Each row has a name. After each piece below comes the name of the row it's from, unless a question asks for something else. Each question is about the rows just above it. Places in a row count from 0.

[144 106 117 103 126 106 180 116 128  86 139 152 154 133  93 175  74 128
  92 133 131 126 143 124 141 160 123  98 172 122 102 129 196 138 139  73
  83 140 120 144 148  81 142 140 100 106 142 162] : J934
[109 139 168  50  78 155 163 117 119  91 118 138 144 161  96 107 120 172
 112 187  84 106 119 115 103 114 125  73 121 139 144 100  63  77 165 113
  81 102 102 129  92  98 169 137 133 181 176 144] : J448
[169 106  89 169 167  91 121 144 150 138 140 133 126 102 135 155 115  96
 120  83 169 141 127 134 155 153 131 158 161 114 110 155 218 173  81 114
 131 181 140 126 163 124 119 112 113  80  94 144] : J410
[110 140 165  59  82 155 154 121 121  99 118 135 140 158 102 104 127 168
 117 181  88 108 118 116 104 112 126  82 118 138 145 103  62  81 159 121
  89 105 105 127  93 105 165 134 136 178 170 139] : J416
[165 100  97 135 150  91 156 131 143 107 141 146 143 115 110 172  86 109
 100 104 155 133 136 129 153 163 127 127 176 115 101 145 226 161 104  85
 100 170 129 136 161  95 134 124 102  85 116 161] : J914
[149 128 103 186 163 114  77 152 147 173 129 112 104 101 164 112 162 100
 152  85 161 141 115 137 141 123 135 180 120 121 135 151 148 159  78 164
 170 163 146 112 142 165 108 104 138 104  86 112] : J317
[130 114 135  77 107 121 188 110 121  77 133 152 157 146  86 162  77 145
  92 155 112 118 141 120 129 150 121  80 161 128 110 116 160 116 157  74
  74 122 112 144 131  77 152 145 106 129 160 161] : J659
[128 138 138 119 119 139 109 139 136 140 121 121 119 131 136  98 153 137
 138 136 121 123 111 126 119 111 132 132 112 131 146 126  91 115 117 150
 131 134 124 116 112 139 140 116 142 149 129 124] : J7
[149 128 103 186 163 114  77 152 147 173 129 112 104 101 164 112 162 100
 152  85 161 141 115 137 141 123 135 180 120 131 135 151 148 159  78 164
 170 163 146 112 142 165 108 104 138 104  86 112] : J656
[126 117 156  27  77 133 212 107 121  51 128 161 168 165  63 152  68 171
  77 190  88 104 133 111 117 145  78  46 164 133 118 102 131  88 173  60
  38 116  94 144 112  53 183 147 107 158 188 177] : J59
[138 135 108 192 162 123  68 150 141 181 127 106  99 102 172 105 173 100
 161  86 157 142 116 138 136 115 135 185 106 124 139 148 127 155  86 176
 183 149 148 112 137 177 100 107 144 111  86 100] : J296
tags:
[77] -> J66
[135] -> J3
[144] -> J315
[78] -> J685
[121] -> J283
[123] -> J144
[131] -> J246
Join J59 by its entry at place 26: => J685
asked: [128 138 138 119 119 139 109 139 136 140 121 121 119 131 136  98 153 137
 138 136 121 123 111 126 119 111 132 132 112 131 146 126  91 115 117 150
 131 134 124 116 112 139 140 116 142 149 129 124] => J7
Shuffled J317 with one entry gone: [164 186 142 128 120 112 137 101 147 161 149 104 141 162 114  77 100 103
 173 121 159 180 129 163 104 135 123 108 152 163  85 115 112 165 104 170
 141 138  78 164 152 146 135 151 112 112 148], missing => [86]

[116  87 110  35 116 134 113 115 109 102]  J342
[121 122 116 100 127  81 114  84 112 155]  J275
[118 137 125 194 144 161 116 113 131 130]  J463
[191 173 124  10 128 129 134 123 133 135]  J753
[202 167 112 105  88 111 130  75 153 100]  J36
[168 140 150 188 129 101 137 131 124  92]  J234
[118 137 125 194 144 117 116 158 142 113]  J138
[150  39 134 108 130 110 145 186 167  91]  J599
[192  49 133 140 165 105 121 124 119 138]  J624
Shuffled J138 with one entry gone: [194 125 158 144 137 142 113 117 118], missing => [116]
Shuffled J342 with one entry gone: [102 134 113  35 110 116 109  87 116], missing => [115]
Row and place where [121 124] starts: => J624, 6
[191 173 124] begins in row and place => J753, 0
tags:
[150] -> J356
[49] -> J419
[139] -> J172
[140] -> J924
Look up the entry of J234 at place 1 in the table: => J924
Which entry of J753 is missing from [173 135 129 191 133  10 128 123 134]? => [124]

[155  91 146 116  17 142 169 142 135  94 153 137 127 134 154 126  69 110
 179 125 100 125 100  70  93 133 135  93 147  92 147 141 125  98 103 140
 111 100 147 117 146 163 120  97 161  98 113  79 122 115  85 123 162 121
  87  89 124 119 143 116  66 157 138 103] -> J279
[ 79 122 115  85 125 162 121  87  89  95 127 119 145 136  97 126 153 107
 118 132 138  59 106 141 147 102 129 131 141 147 167 116 165 150 127 116
 115 139 116  85 155 130  96 166 145 139 110  97 125 162 165 118 106  73
  95 149 126  98 188 125 139  96 150 132] -> J581
[150 125 154 152 118 116 148 112 108 145 174 139 122 139 121 131  92 156
 150 170 105 146  98 133 119 103 146 130 151 168 156  93 143 109 141 129
 119 100 120 117 146 163  97 147 111 118 123 110 111 135 132 109 136 141
  86 121 148 110 172 131 115 128 160 114] -> J381
Which entry of J279 is missing from [161 143 125 147 116  93 138 125 169 115 153  70 122 113 146 142  98 116
 141 121  98  89 111 135 125 162 117 147 126  87  94 119 100 110 124 135
  91  85 103 154  17 100 127 100 134 147 155  97 123 146 133  69 179 137
 103  93 157  79 140  66  92 142 163]? => [120]
[122 139 121 131] begins in row and place => J381, 12
[ 79 122 115  85 123 162 121  87  89] begins in row and place => J279, 47
Where does [100 120 117 146 163  97 147] start? Give its row and place. => J381, 37

[162 239 128 128]  J494
[123 111 110 119]  J754
[176 105 110 119]  J783
[129 135  96 131]  J742
[162 239 100 127]  J32
Which entry of J754 is missing from [111 119 123]? => [110]
Table of tags by key:
[120] -> J108
[132] -> J63
[119] -> J982
[111] -> J884
[110] -> J107
[131] -> J746
The tag of J754, keyed by place 3: => J982
asked: [162 239 128 128] => J494
asked: [162 239 100 127] => J32
Shuffled J32 with one entry gone: [239 162 127], missing => [100]
Row and place where [111 110] starts: => J754, 1

[161 137 149 148 148 228  78 119] = J23
[141 137 149 148 144 226  82 140] = J456
[161 137 149 148 148 228  78 143] = J673
tags:
[148] -> J374
[140] -> J592
[144] -> J535
Look up the entry of J456 at place 4 in the table: => J535
asked: [161 137 149 148 148 228  78 119] => J23
asked: [141 137 149 148 144 226  82 140] => J456
Shuffled J456 with one entry gone: [148 137  82 144 226 141 149], missing => [140]
asked: [161 137 149 148 148 228  78 143] => J673
Shuffled J673 with one entry gone: [228 148 137  78 161 149 148], missing => [143]

[ 63 129  71  63  64  52]  J724
[129  63 203 201 163 216]  J733
[ 86  67 183 190 236 164]  J199
J733 without one entry, shuffled: [ 63 201 203 216 163]. Gone: => [129]
[129  63] begins in row and place => J733, 0

[ 69 210 229  70] : J543
[194 190 101  72] : J378
[105 102 102  98] : J994
[102 152 133 161] : J551
[209 201 113  78] : J204
Shuffled J543 with one entry gone: [210  70 229], missing => [69]
J543 without one entry, shuffled: [229  69  70]. Gone: => [210]
Which entry of J543 is missing from [ 69  70 210]? => [229]

